-3.44, -0.71, -3.90, -5.14, -1.02, -3.91, +4.29, +6.81, +4.79, +2.69, +4.83, -3.61, -1.48, +4.35, -0.82
+1.76, +2.78, +1.00, +0.92, +2.88, +0.66, -2.77, -4.86, -1.18, -2.20, -1.35, +0.12, +2.78, -1.34, +0.44
-3.35, +2.08, +1.02, +0.89, +0.88, -0.59, +0.14, -1.02, +1.84, -1.48, +1.73, -1.17, +2.79, +1.96, -0.52
:
-3.44, -0.71, -3.90, -5.14, -1.02, -3.91, +4.29, +6.81, +4.79, +2.69, +4.83, -3.61, -1.48, +4.35, -0.82
-3.35, +2.08, +1.02, +0.89, +0.88, -0.59, +0.14, -1.02, +1.84, -1.48, +1.73, -1.17, +2.79, +1.96, -0.52
+1.76, +2.78, +1.00, +0.92, +2.88, +0.66, -2.77, -4.86, -1.18, -2.20, -1.35, +0.12, +2.78, -1.34, +0.44

+5.22, +1.92
-1.56, +0.71
+0.31, -0.42
-1.34, +4.45
-0.79, -1.05
-1.19, +0.68
+1.52, +2.57
+2.57, +2.58
-4.26, +5.12
+0.00, +0.03
+2.69, -0.39
:
-0.79, -1.05
+0.31, -0.42
+2.69, -0.39
+0.00, +0.03
-1.19, +0.68
-1.56, +0.71
+5.22, +1.92
+1.52, +2.57
+2.57, +2.58
-1.34, +4.45
-4.26, +5.12

-0.09, -0.50, +0.66, -1.20, -0.41, -0.12, +0.21, +3.85
-0.38, -0.71, +0.43, +0.02, -0.75, +0.05, +0.22, +5.33
-1.33, -0.56, +1.08, +1.18, -1.15, +0.29, +0.73, +1.16
+0.37, -0.88, -0.11, -0.70, -0.26, +0.07, +0.75, +3.94
-0.40, -0.93, +0.81, -0.15, -0.84, +0.18, +2.25, +3.53
-0.52, -0.76, +0.63, +0.14, -0.88, +0.09, +0.74, +5.15
-0.79, -0.70, +0.96, +0.22, -1.02, +0.10, +1.00, +4.64
:
-0.40, -0.93, +0.81, -0.15, -0.84, +0.18, +2.25, +3.53
+0.37, -0.88, -0.11, -0.70, -0.26, +0.07, +0.75, +3.94
-0.52, -0.76, +0.63, +0.14, -0.88, +0.09, +0.74, +5.15
-0.38, -0.71, +0.43, +0.02, -0.75, +0.05, +0.22, +5.33
-0.79, -0.70, +0.96, +0.22, -1.02, +0.10, +1.00, +4.64
-1.33, -0.56, +1.08, +1.18, -1.15, +0.29, +0.73, +1.16
-0.09, -0.50, +0.66, -1.20, -0.41, -0.12, +0.21, +3.85

-4.57, +4.23, +2.12, -2.12, +0.97, +0.96, -4.02, -3.53, -0.38, +2.59, -3.94, -3.17, -0.66, +0.33, +4.73, -0.33
-2.44, -1.09, +1.55, +1.96, +0.25, -1.56, +2.59, +1.83, -0.44, -3.20, -3.21, -0.95, -2.67, -0.04, +5.27, +2.44
+1.30, -3.59, -0.77, -2.97, -2.28, +1.39, +2.87, -2.34, -3.06, -3.07, -2.55, +3.60, -0.96, +0.06, -2.07, -2.66
+5.17, +1.89, +1.73, -3.80, +1.99, +0.69, -3.87, -3.03, +4.00, -3.43, -3.00, +5.61, +2.81, -4.08, -2.63, -0.96
:
+1.30, -3.59, -0.77, -2.97, -2.28, +1.39, +2.87, -2.34, -3.06, -3.07, -2.55, +3.60, -0.96, +0.06, -2.07, -2.66
-2.44, -1.09, +1.55, +1.96, +0.25, -1.56, +2.59, +1.83, -0.44, -3.20, -3.21, -0.95, -2.67, -0.04, +5.27, +2.44
+5.17, +1.89, +1.73, -3.80, +1.99, +0.69, -3.87, -3.03, +4.00, -3.43, -3.00, +5.61, +2.81, -4.08, -2.63, -0.96
-4.57, +4.23, +2.12, -2.12, +0.97, +0.96, -4.02, -3.53, -0.38, +2.59, -3.94, -3.17, -0.66, +0.33, +4.73, -0.33

-0.40, -0.93, -1.60, -0.81
-0.38, -0.82, -1.60, -0.83
-0.59, -1.03, -2.14, -0.54
-4.72, -0.65, -3.92, +1.22
+1.95, -0.01, +1.40, -0.85
-5.38, +3.46, +1.53, +4.23
-3.17, +0.47, -1.83, +1.81
-1.10, -2.15, -3.34, -1.46
+5.71, -2.35, -0.68, -4.65
+2.60, +0.40, +3.99, -0.83
+2.57, -0.76, +0.50, -1.65
:
+5.71, -2.35, -0.68, -4.65
-1.10, -2.15, -3.34, -1.46
-0.59, -1.03, -2.14, -0.54
-0.40, -0.93, -1.60, -0.81
-0.38, -0.82, -1.60, -0.83
+2.57, -0.76, +0.50, -1.65
-4.72, -0.65, -3.92, +1.22
+1.95, -0.01, +1.40, -0.85
+2.60, +0.40, +3.99, -0.83
-3.17, +0.47, -1.83, +1.81
-5.38, +3.46, +1.53, +4.23

+3.90, -1.09, -1.48, +0.10, -3.75, -2.11, -1.16
-4.73, -0.51, +1.97, -0.74, -2.36, +2.94, -0.09
+4.32, -1.46, +2.93, -0.04, -4.08, -4.38, -0.37
+2.99, +0.28, +2.29, -0.17, -1.98, -4.38, -0.58
+4.19, -4.07, -5.65, -0.43, -1.04, -4.05, -0.54
-5.23, +0.41, +2.73, -0.75, -2.08, +3.03, -0.16
-6.31, +0.69, +1.77, -0.81, -1.29, +3.19, -0.20
:
+4.19, -4.07, -5.65, -0.43, -1.04, -4.05, -0.54
+4.32, -1.46, +2.93, -0.04, -4.08, -4.38, -0.37
+3.90, -1.09, -1.48, +0.10, -3.75, -2.11, -1.16
-4.73, -0.51, +1.97, -0.74, -2.36, +2.94, -0.09
+2.99, +0.28, +2.29, -0.17, -1.98, -4.38, -0.58
-5.23, +0.41, +2.73, -0.75, -2.08, +3.03, -0.16
-6.31, +0.69, +1.77, -0.81, -1.29, +3.19, -0.20

+0.79, -0.58, -4.49, +1.90, +1.04, +3.52, +5.12, -2.47, -2.33
+1.46, -0.86, +6.80, -2.80, -1.48, +4.64, +5.00, -2.00, +0.00
+5.17, -5.82, -4.55, +1.94, +0.76, -4.61, +1.10, -3.67, +3.82
+3.73, -4.24, -7.07, +2.48, +1.47, +5.72, -3.67, +0.42, +1.77
-3.61, +3.52, -4.54, +1.66, +0.97, -1.19, -4.07, +3.69, +4.21
-2.31, +2.03, -7.11, +2.77, +1.46, +3.31, -3.37, +1.75, +4.88
+0.12, +0.18, +2.40, -1.08, -0.34, +4.72, -3.98, +0.53, +3.46
+7.09, -6.61, +6.99, -2.61, -1.31, -3.97, +4.50, -0.32, +3.76
-1.30, +0.14, +4.68, -1.84, -0.97, -1.54, -1.79, -5.53, +3.79
:
+7.09, -6.61, +6.99, -2.61, -1.31, -3.97, +4.50, -0.32, +3.76
+5.17, -5.82, -4.55, +1.94, +0.76, -4.61, +1.10, -3.67, +3.82
+3.73, -4.24, -7.07, +2.48, +1.47, +5.72, -3.67, +0.42, +1.77
+1.46, -0.86, +6.80, -2.80, -1.48, +4.64, +5.00, -2.00, +0.00
+0.79, -0.58, -4.49, +1.90, +1.04, +3.52, +5.12, -2.47, -2.33
-1.30, +0.14, +4.68, -1.84, -0.97, -1.54, -1.79, -5.53, +3.79
+0.12, +0.18, +2.40, -1.08, -0.34, +4.72, -3.98, +0.53, +3.46
-2.31, +2.03, -7.11, +2.77, +1.46, +3.31, -3.37, +1.75, +4.88
-3.61, +3.52, -4.54, +1.66, +0.97, -1.19, -4.07, +3.69, +4.21
